(in the rows, 128 means zero)
D: a few groups of rows, each row roughly a mix of its group's hidden directions
D (96 x 10)
[[ 99 103  91 104 126 105 112  81 143 128]
 [188 128 150 123 121 131  97 135 163 112]
 [146  94 127  79 100 104 119 121 127  93]
 [145 103  94 147 138  98 142 155 142 174]
 [146 164 106  95 105 128 108 150 107 168]
 [154 122 146 132 153 120  99 144 169 175]
 [176 157 130 146  94 141 135 150 159 148]
 [140 155 159 129 120 150 150 169 174 127]
 [118 118  98 107 137  76 170 106 134 129]
 [137 113 129 160 180  87 137 115 151 143]
 [162 122 133 105 125 103 142  93 136  75]
 [122 129 157 124 187  92 140 104 142 126]
 [137 141 169  90 112 150 102 142  89 141]
 [123  77 111 113  79 150 130 148 112 138]
 [ 89 136 133 128 143 126  98 165 125 179]
 [118 106  82 153 106  94 127 108 151 156]
 [132 122 113 147 164  90  83 105 123 155]
 [155 152 138 141  94  82  96 105 144 122]
 [128 173 140 118 132 113 120 114 114  67]
 [117 147 118 113 151 159 179 100 156 112]
 [135  91 143 149 118 101  99 120  81 154]
 [106 118  64 140 111 147 103 143 116 114]
 [140 129 111 168  97 101 166 117  94 141]
 [117 100 108  79 140  93 108 163 129 135]
 [139 137 167 133 132 186  92 112 131 127]
 [136 147  83 120  99 144 162 170 136 135]
 [131  95 152 156 135 130 144 114  69 112]
 [ 61 127 147 145 123 129 130 110 130  93]
 [127 114 129 145  89 125 156 111 188 132]
 [185 109 144 133 111 146 103 144 163 134]
 [122 111 106 138  86 163 160 122  96 101]
 [137 124 101  92 147 121  91  99  83 127]
 [ 69 133 108 129 113 139 146 133  82 126]
 [ 86 173 102 149 125 117  92 146 130 134]
 [125  69 105 104 117 111 159 111 129 147]
 [123 168 130 169 172 129 155 103 134 133]
 [155 108 169 157 131 141 171 157 116 126]
 [142 129 126 133  91 156 180 162 146 122]
 [132 120 158 113 145 130  75 133  83 147]
 [158 104 153 162 122 134 174 156 148 137]
 [110 111 157 120 188 123 157 141 127 104]
 [183 134 125 160 119 128 138 164 116 160]
 [157 142 160  98 132 160 116 113  90  99]
 [112 123 130 103 165 129  81 140  83 132]
 [150 100 133 170 141 114 159 164 107 153]
 [139 125 132 156 157  91 163 107 171 134]
 [159 144 142 126  88 108  73 142 133 129]
 [ 88 130 135 163 129 118 152 168 167 134]
 [132 103 135 159 126 137 156  91  80 151]
 [103 136 139  90 160  76 105 128 136 142]
 [137 144 124 129  97 139  97  77  93 108]
 [101 149 114 155 142 152 152 176 149 105]
 [161 151 109 161 104 121 131 159 152 166]
 [130 131 132 143 111 152  94 192 113 132]
 [167 155 142 133 150 113 136  95 148  84]
 [ 86 129 129 104 159 136 155 121 134  78]
 [113 102 134 136 193 118 153 147 129 110]
 [131 114  85 136  98 102 126  99 167 154]
 [135 104 116  72 132  82 114 111 130 140]
 [103 109 152 113 178 170 109 119 141 122]
 [128 119 139 177 126 106 149  77 104 135]
 [104 107 121 132 156 115 132 135 141 195]
 [160 175 130 107  94 138 117 117 164 113]
 [123 160 105 146 110 117 124 158 179 156]
 [160 164 143 142  90 106 100 104 150 117]
 [120 143 120 120  72 158 162 125 147 102]
 [114 128 108 116 158 113  69 118  95 140]
 [132  92 147  97 137 105  74 119 114 145]
 [125 108 105 123 120 118 104  72  86 119]
 [158 127 153 155  99 123 112  81  99 144]
 [137 135 128 107 170 124 135 188 144 151]
 [119  87 149 152 143 152 118 122  79 152]
 [145 132 146 130 167 106 102 136 168 169]
 [128  90 127 113 146 106 119 135 155 186]
 [114 151 132 126 139 152 100 175 168 102]
 [ 94 134 133 131 156 117 105 153 134 186]
 [167 162 156 128 157 108 105 119 160 108]
 [117 134 157 121 164 107 171 103 159 106]
 [124 108  88 173  91 135 103 109 141 121]
 [ 97 109 136 116 173 140 158 147 123  87]
 [124 134 110 186 118 110 115 133  82 144]
 [109 141 123  82 136 155 152 171 105 110]
 [126 126  84  96 118  85 158 158 131 129]
 [148 119 152 148 113  99 110  70 109 141]
 [149 143 131 141 100  70 115  91 137 126]
 [120 161  84 108 132 117  77 116 116 140]
 [158 167 141 138  95 107 109  93 155 115]
 [131 157 148 113 102 137  86 153 115  85]
 [108 154 118  98 119 138 181 129 153  96]
 [169 121 155 170  99 140 164 141 134 135]
 [107 129 123 113  88 171 155 144 127  89]
 [133 105 131 159 165  98  85 101 122 145]
 [147 156 156 125 124 139 112  71 160 115]
 [150 154 132 127 126 122 145  97 122  63]
 [127  99 134 169 142 125 173 127 163 103]
 [140  88 133 164 123 120 144 104  76 126]]
the one row of each list that fits no group (the others fit one group, some only roughly)
  * Q737: [108 164 117 100 101 130 151  92 161 105]
  * Q357: [141 128  98 164 124 106 166 117 175 134]
  * Q778: [103  98 154 129 137 121 169 141 176 115]
  * Q788: [160 112 144  95 149  87 108 118 165 129]
  * Q735: [139  86 141  83 138 141 109 117  94 154]
  * Q269: [100 182 151 129 148 119  90 148 118 125]
  * Q33: [127 136 133 141  84  97 110  90  86 124]
  * Q105: [112  68 138 145 139 113 171 115 132 125]
  * Q413: [119 150 114 119  69 139 117  84 140 117]
  * Q740: [132 133 112  55 144 146 132 138 147 122]
 | Q33
  * Q299: [181 143 156 118 134 162 125 137  90 122]
  * Q194: [197 124 142 136 106 150 140 115 109 131]
  * Q532: [125 122 132  81 153 102 121  81 157 120]
  * Q967: [144 105  99 124 170  96 128 151  97 157]
  * Q334: [127  83 121  91 131 124 150  93 166 119]
  * Q70: [130 138 138  92 109 101 112 120 111  69]
  * Q767: [125 164 120 108  73 146 151 118 153 108]
  * Q615: [117 100 143 140 149 146 152  73  99 144]
  * Q445: [102 114 120 114 169  87 146 109 137 166]
  * Q976: [144 142 107 129 170  83 117 127 130 171]
  * Q21: [134  69 110 122  91 124 136 110 117  99]
  * Q781: [121 151 101  96 104 127 109 106 182 131]
 | Q21
  * Q984: [ 68 110 122 105 170 112 130 138 137 120]
  * Q380: [131 146 166 182 122 138  88 116 136 116]
  * Q154: [106 123 139 118 148 125 157 169 183 134]
  * Q800: [143 125  83 134 111 100 129 133 166 171]
  * Q202: [170 136 132 109  81 104  96 113 115 143]
  * Q528: [152 107 124  61 120 126 113 113 116 150]
  * Q125: [137 124 116 112 151  88 165  84 132 101]
  * Q746: [114  92 128 112 183 113 137 154  99 134]
  * Q929: [149 134 162 157 151 170  94 146 127 150]
  * Q789: [111 123  90 102 153 138 131 178  98 126]
  * Q329: [ 96 149 129  81 174 123 144 138 114 108]
  * Q505: [116 173 145 146 116 156  93 162 112 112]
  * Q153: [128 116 158 128 137 155  64 152 120 139]
 | Q929
  * Q301: [100 125 142 185 129 120 153 169 130 134]
  * Q372: [ 90 110 142 124 184 126 111 126 158 108]
  * Q775: [132  95 131 122 121 138  98 167 146 179]
  * Q850: [161 107 133 112 162  91 138 100 166 132]
  * Q6: [102 151  89 139 160 125 162 147 158 111]
  * Q955: [164 107 147 104 143  96 101 129 169 147]
  * Q129: [144 118 180 126 103 145  88 119  97 139]
  * Q633: [164  76 116 115 114 123 158  97 147 130]
  * Q203: [ 85 153 141  90 141 146 102 116 125  92]
  * Q328: [157 154 108  96  99 153 170 108 126 135]
  * Q835: [157 154 100 143  94 105 128 107 161 159]
  * Q176: [101 112 135 101 129 112  88 163 132 171]
  * Q97: [147 116 122  85 124 137 157  81 107 156]
 | Q6
  * Q297: [ 98  93 112 111 147  94 160 106 127 159]
  * Q303: [108  76 111  83 113 103 131 129 119 146]
  * Q185: [149 144 165 155 114 115 111  82  95 120]
  * Q259: [123 166  89  87 122 132 160 157 133 131]
  * Q122: [115 123 161 148  98 145 144  88 108  89]
  * Q227: [ 90 113 143 131 182 128 104 142 156 111]
  * Q807: [118 124 111 128  86 125 119  66 148 114]
  * Q253: [ 97 113 127 122 167 151 115 184 131 118]
  * Q102: [132 127  90 141 155 112 180 158 150 123]
  * Q939: [160 127 104  98  85 100 136 128 101 156]
  * Q646: [142 134 101 120 138 129 175 184 133 143]
 | Q185
  * Q581: [138 126 104 132 119 120  93  94  69 130]
  * Q857: [106 101 120 163 126 102 161 157 163 146]
  * Q565: [145 142 139 117  78 144  81 121 106 151]
  * Q864: [140 123 139 106 142 171 171  85 117 138]
  * Q448: [ 58 121 113 137 136 106 110 108 125 114]
  * Q421: [154 113 116 113  91 131 140  85 173 134]
  * Q894: [170 152 122 104 123 121  88  95 159 123]
  * Q796: [127 120 100 137 193  97 121 140 116 145]
  * Q715: [121 129 130 109 134 177 108 187 131 128]
  * Q827: [105 154  89 133 128 113  81 113  93 130]
  * Q688: [160 183 123 136 102 146  95 128 108 129]
 | Q894
  * Q310: [ 95 175 140 130 160 106  94 148 129 140]
  * Q684: [ 88 111  98 107 131 105 169 105 101 127]
  * Q121: [109 110 116 154 141 150 182 128  90 138]
  * Q989: [134 148 159 156 133 120 113  71 157 118]
  * Q612: [138 110 145 108 135 135 169 157 182 131]
  * Q654: [146 178 115 111 103 135 135 143 173 108]
  * Q240: [157 161 157 109 140 107  87 138 149 100]
  * Q98: [163 142 134 152  75 118 100 146 106 141]
  * Q139: [158 154 146 119 128  95 102 110 126 179]
  * Q198: [ 67 153 111 112 139 116  98 135 151 118]
  * Q467: [153 125  82  86 131 112 102 106 138 152]
  * Q863: [163  93 128 149 107 115  79 110 145 140]
  * Q584: [158 138 158 128 111 127  92  73 124 140]
 | Q863
  * Q493: [132 158 131 124 154  99 157  86 127  88]
  * Q624: [149 163  84 128 119  95 126 120 147 167]
  * Q621: [130 156 117 145 118 183 173 146 126 120]
  * Q80: [151 131 150 100 161  83 104 121 162 130]
  * Q848: [105  96 158 167 153 127  90 139 105 132]
  * Q586: [183 105 115 139 117 117 150 137 148 169]
  * Q181: [109 107 127 114 146 158 104 189 118 133]
  * Q858: [129 159 151 185 100 139 139 158 133 133]
  * Q952: [138  89 147 108 114 134 165 101 171 116]
  * Q703: [105 188 147 125 152 118  97 137 116 108]
  * Q392: [168 162 127  98  83 112 108 131 146 124]
  * Q209: [ 93 123 168 107 149 153 147 125 125  83]
  * Q406: [126 177 140 119 174 119 149 159 115 110]
  * Q114: [114 131  98 103 142 147 192 144 138 123]
  * Q790: [132 107 111 178 146 100 152 113 167 123]
 | Q406
  * Q924: [113 128 106 145 129  75 171  99 134 118]
  * Q119: [135  97 102 135 166 102 129 151  90 157]
  * Q388: [114 100 149 182 110 128 169 121 115 115]
  * Q377: [ 90 177 142 143 153 134 100 154 116 142]
  * Q886: [ 71 129 117 106 171 111 118 149 138 130]
  * Q252: [122  86 123 125 146 142 158 108  82 157]
  * Q813: [174 139 141 149 157 125 137 109 176 142]
  * Q90: [114 165 132 166 126 130 128 185 143 142]
  * Q797: [130 135  88 154  73 134 114 102 149 126]
  * Q947: [183 153 146 152 123 150 121 120 147  94]
  * Q690: [ 86 156 134 149 150 119  84 156 141 142]
 | Q690
  * Q446: [112 141 144 163 147  89 117  93 160 106]
  * Q335: [149  77 108 138 128 135 160 113 149 166]
  * Q386: [112  86 135  75 159 125 141 116 143 113]
  * Q271: [176 144 133 120  74 125 117 111 107 143]
  * Q107: [127 140 112 138  63 151 135 105 153 114]
  * Q205: [121 162 131  94  73 148 149 117 141 112]
  * Q582: [124 155 171 161 127 155 141 173 128 117]
  * Q625: [147 110 129  66 119 107  92 124 125 146]
  * Q560: [157  72 131 124 109 153  95 149 122 112]
  * Q397: [118 119 104 108 138  57 127 118 145 125]
 | Q560
  * Q319: [128 134 121 111  97 131 143 108 103  64]
  * Q161: [ 85 109 117 180 106 105 140 107 135 126]
  * Q428: [118 160 150 149 132 163 150 122  91  89]
  * Q385: [151 168 148  90 145 153  96 132 107 111]
  * Q462: [136 129 113 145 136 127 182  82 122  96]
  * Q167: [127 165 155 132 149 124  77 159 145 146]
  * Q700: [141 145 153 185 111 119 127  86 115 128]
  * Q399: [127 104 124  95 185 119 131 154  98 139]
  * Q514: [161 130 133 144  77 114 100 141  94 149]
  * Q891: [104 134  85 118 140  91 168 142 155 117]
  * Q569: [146 141 130 121 131 129 141 175 183 155]
  * Q67: [134 101 102 165 182 108 131 145 132 141]
  * Q220: [121 151 130 199 118 126 154 118 127 116]
  * Q908: [117 101  80 138 117  93 116  91 116 149]
  * Q672: [124 119  78 158 146 118 168 146 159 124]
 | Q428
  * Q521: [137 129 152 130  82 149 147  96 171 112]
  * Q230: [121  93 106 155  97 168 136 159 119 105]
  * Q645: [118 110 101 158 115 156 181 105 108 126]
  * Q479: [142 168 161 116 131 115  86 140 138  90]
  * Q368: [136 174 155 128 169 100  99 128 151 123]
  * Q791: [ 78  98 157 112 135 161 152 128 139 109]
  * Q527: [123 114 121 163 123 119 116 101  63 123]
  * Q88: [130 162 138 146 113 160  97 174 151 111]
  * Q44: [131 152 113 153 108 164 133 187 123 122]
  * Q801: [160 119  94 163  88 111 129 107 134 157]
  * Q642: [ 89 166 146 122 153 116  88 155 121 143]
  * Q20: [120 167 167 156  93 154 132 131 140 102]
  * Q42: [136 162 142 110  95 115 100  76 136 142]
 | Q791
  * Q610: [137 131 157 139  81 150 131  86 119  96]
  * Q359: [166 131 125 141  77 105 115 114  95 150]
  * Q518: [144 113  80 163 101 141 143 164 139 139]
  * Q156: [150 122 109 164 145 103 167 140 168 146]
  * Q337: [135 120 142 137 128 144  88 167 151 177]
  * Q438: [ 66 141 142 110 164 126 119 138 125 103]
  * Q126: [ 83 127 103 132 127 109  93  90 100 115]
  * Q933: [163 134 144 103 107 120 106 121 131  69]
  * Q587: [ 93 102 153 152 159 118  78 131 126 126]
  * Q918: [154 124 159 155 144  91 140  92 158 146]
  * Q945: [120 166 140 119 167  87 131  98 136  99]
  * Q779: [144 105 164  93 125 154 146  93 123  95]
  * Q420: [140  99 124 147 105 127 189 126 112 156]
 | Q420
  * Q172: [101 122 153 119 132 146 174 126 143  78]
  * Q278: [122  80 124  98 116 120 110 151 140 175]
  * Q30: [118 161  87  82 153 111 121 141 112 144]
  * Q231: [137 105 125 150 112  73 133  98  95 147]
  * Q941: [128 101  85 159 119  93 120 102 108 155]
  * Q620: [110  97 133 127 184 126 100 146  95 121]
  * Q245: [171 138 145 158 116 165 101 153 152 138]
  * Q48: [104 112 144 142 165  88 114  86 148 117]
  * Q457: [138 158  96 119  66 137 144 120 148 131]
  * Q280: [153 158 109  92 130 132 159 144 175 125]
  * Q454: [143 115 150 119 132 151 167 185 112 139]
  * Q942: [147 151 112  98 104 178 147 162 130 130]
  * Q224: [134 120 181 124 168 109  97 112 108 143]
 | Q280
  * Q403: [104  84 145 115 169 114  89 132 118 137]
  * Q468: [117 117 118 172 121  64 135 125 113 129]
  * Q922: [140 124 105 150 135 124 101 170 118 181]
  * Q113: [132 136 145 159 122  93 124  66 140 117]
  * Q79: [139 122 135 159 137 150 119 152 152 189]
  * Q458: [143 109  92 123 135 107 102 100  80 149]
  * Q903: [154 167  96 104  89 115 158 131 144 127]
  * Q485: [141  96 114 106  97 121 157 102 112  82]
  * Q579: [153 116 137  71 123 114  89 104 135 141]
  * Q265: [142  89 157 175 122 127  91 106 122 136]
 | Q922
